L: [118 125 106 178  92  77  94 115 157 115 132 139 133 181 175 132 104  95
 123 159]
U: [118 125 106 178  92  77  94 115 157 115 132 139 133 181 175 171 104  95
 123 159]
J: [116 146 119 153 127  74 129 154 102  82  91 106 133 176 138  75 147 176
 100 115]
Y: [ 92 110 129 129  82  94 170 160  92 129 164 150 151 140 154  94  85 169
 167 104]
B: [116 146 119 153 127  74 129 154 102  82  80 110 152 132 132 150  99  95
 177 152]
C: [151 181  85 144 167  84 130 107 140 159  95 153 118 147  90 103 159 101
  86 106]
[132 132 150  99  95 177 152] | B
[ 92 110 129 129  82  94 170 160  92 129 164 150 151 140 154  94  85 169
 167 104] | Y
key -> tag
[106] -> z467
[85] -> z86
[129] -> z930
[167] -> z941
join Y 2:  | z930

K: [150 126 126 128 118 119 138 125 120 115 129 128 127 133 127 135 122 127
 128 129 123 148 125  94 136 127 137 132 133 124 129 106 111 110 134 135
 123]
D: [117 115 125 113 123 130 131 129 112 125 132 134 135 110 137 135 133 136
 128 136 123 124 124 139 122 129 128 132 127 144 137 126 124 132 133 126
 132]
V: [117 111 125 113 123 130 131 129 112 123 132 134 135 110 137 135 133 136
 135 136 123 124 124 139 122 129 128 139 127 144 137 126 124 132 133 126
 132]
R: [163 121 102 138 131 121 148 138 161 100 126 124 103 155  93 138 148 115
  98 107 134 128 141  82 167 125 109 133 113 148 131 101 126 120 113 124
 126]
G: [115 109 125 122 126 141 124 134 129 136 135 126 137 111 146 145 133 132
 124 129 128 117 128 156 123 129 124 135 132 137 132 140 134 141 130 123
 129]
X: [163 121 102 138 131 135 148 138 161 100 126 124 103 155  93 138 148 115
  98 107 134 128 141  82 167 125 109 133 113 148 131 101 126 120 113 124
 126]
[163 121 102 138 131 121 148 138 161 100 126 124 103 155  93 138 148 115
  98 107 134 128 141  82 167 125 109 133 113 148 131 101 126 120 113 124
 126] | R
G | [115 109 125 122 126 141 124 134 129 136 135 126 137 111 146 145 133 132
 124 129 128 117 128 156 123 129 124 135 132 137 132 140 134 141 130 123
 129]

E: [153 140 141 120 128 146 132 122 115 125 104]
Q: [147 136 138 123 118 138 129 122 113 125 104]
S: [151 119 127 133 127 130 113 108 112 101 104]
A: [170  92 136 144 134 131 108 150 155 149 104]
Z: [103 142 148 151 117 123 124 113 128 134 104]
T: [106 141 147 150 116 123 124 113 126 133 104]
M: [155 142 149 123 143 155 135 130 128 138 104]
key -> tag
[138] -> z547
[148] -> z249
[136] -> z10
[127] -> z800
[112] -> z781
join S 2:  | z800
[151 119 127 133 127 130 113 108 112 101 104] | S
[113 108 112 101] | S

vudi: [104 135 111 165 114]
tugok: [112 163 112 121 108]
Mufo: [130 107  86 128 185]
Sus: [ 83 101 123 161 158]
rofol: [117 134 130 137 135]
pab: [112 131 115 140 145]
kula: [136 104 102 139 123]
lepuz: [135 106 102 146 179]
[ 83 101 123 161] | Sus
[135 111 165 114] | vudi
[130 107  86] | Mufo
kula | [136 104 102 139 123]

P: [123 126 124 125 124 122]
H: [118 127 123 117 110 116]
F: [117 115 115 176 177 132]
W: [ 90 103  93 138 128  98]
Table of tags by key:
[126] -> z543
[128] -> z832
[124] -> z476
[111] -> z846
[110] -> z770
[127] -> z284
join H 4:  | z770
[ 90 103  93 138 128  98] | W
[123 126 124 125 124 122] | P

Divav: [121 120 133 164 121 114 158 105 175 106 107 126 152 120 140 113 127 140
 127 109 145 151 141 118 156 120 109 101 149 141 115]
nof: [128 121 103 115 118 126 147 106 118 145 124 143 109 151 113 121 106 128
 129 122 155 157 115 111 111 115 129 111  98 136 126]
bul: [146 121 131 130 118 119 126 130 142 131 143 109 141 122 135 130 116 126
 129 137 123 123 126 121 148 124 121 126 134 123 136]
zav: [129 136 137 131 138 136 143 129 133 109 141 113 125 139 121 129 130 121
 128 135 120 148 125 118 134 141 105 127 132 127 115]
Nufav: [146 121 131 145 118 119 126 130 142 131 143 109 124 122 135 130 116 126
 129 137 123 123 126 121 148 124 121 126 134 123 136]
nos: [121 121 113 117 130 140 143 122 126 137 117 132 126 125 114 123 131 132
 130 134 137 127 124 133 119 125 132 125 109 133 137]
boro: [145 132 140 136 128 140 122 114 117 110 148 113 137 125 137 125 107 118
 116 117 141 131 120 143 127 119 103 129 149 132 136]
Table of tags by key:
[128] -> z677
[109] -> z343
[129] -> z758
[130] -> z157
join zav 15:  | z758
[146 121 131 130 118 119 126 130 142 131 143 109 141 122 135 130 116 126
 129 137 123 123 126 121 148 124 121 126 134 123 136] | bul
[143 109 124] | Nufav
[121 120 133 164 121 114 158 105 175 106 107 126 152 120 140 113 127 140
 127 109 145 151 141 118 156 120 109 101 149 141 115] | Divav
Nufav | [146 121 131 145 118 119 126 130 142 131 143 109 124 122 135 130 116 126
 129 137 123 123 126 121 148 124 121 126 134 123 136]
Divav | [121 120 133 164 121 114 158 105 175 106 107 126 152 120 140 113 127 140
 127 109 145 151 141 118 156 120 109 101 149 141 115]
zav | [129 136 137 131 138 136 143 129 133 109 141 113 125 139 121 129 130 121
 128 135 120 148 125 118 134 141 105 127 132 127 115]

vemu: [105 108 127 135 116 128  80]
Muk: [161 125  97 111  91 113 140]
gup: [164 128  98 109  91 112 141]
dogat: [128  83 104 116  99 117 130]
zuroz: [159 126  97 113  94 115 139]
Bevi: [142 157 139 134 159 136 159]
Ros: [150 157 137 128 154 132 169]
Kobam: [164 136 106 112 104 115 147]
kup: [149 124  99 121  99 119 128]
Table of tags by key:
[117] -> z212
[132] -> z490
[154] -> z368
[115] -> z796
[136] -> z385
[137] -> z905
join Ros 5:  | z490
[164 136 106 112 104 115 147] | Kobam
[128  80] | vemu
dogat | [128  83 104 116  99 117 130]
[150 157 137 128 154 132 169] | Ros
zuroz | [159 126  97 113  94 115 139]

dini: [138 138  97  90 121 149]
guvu: [150 163 128 138 156 154]
buf: [111 111  90  97 122 116]
Table of tags by key:
[149] -> z354
[138] -> z315
[154] -> z777
join guvu 5:  | z777
[97 90] | dini
[150 163 128 138 156 154] | guvu
guvu | [150 163 128 138 156 154]
[111 111  90  97 122 116] | buf

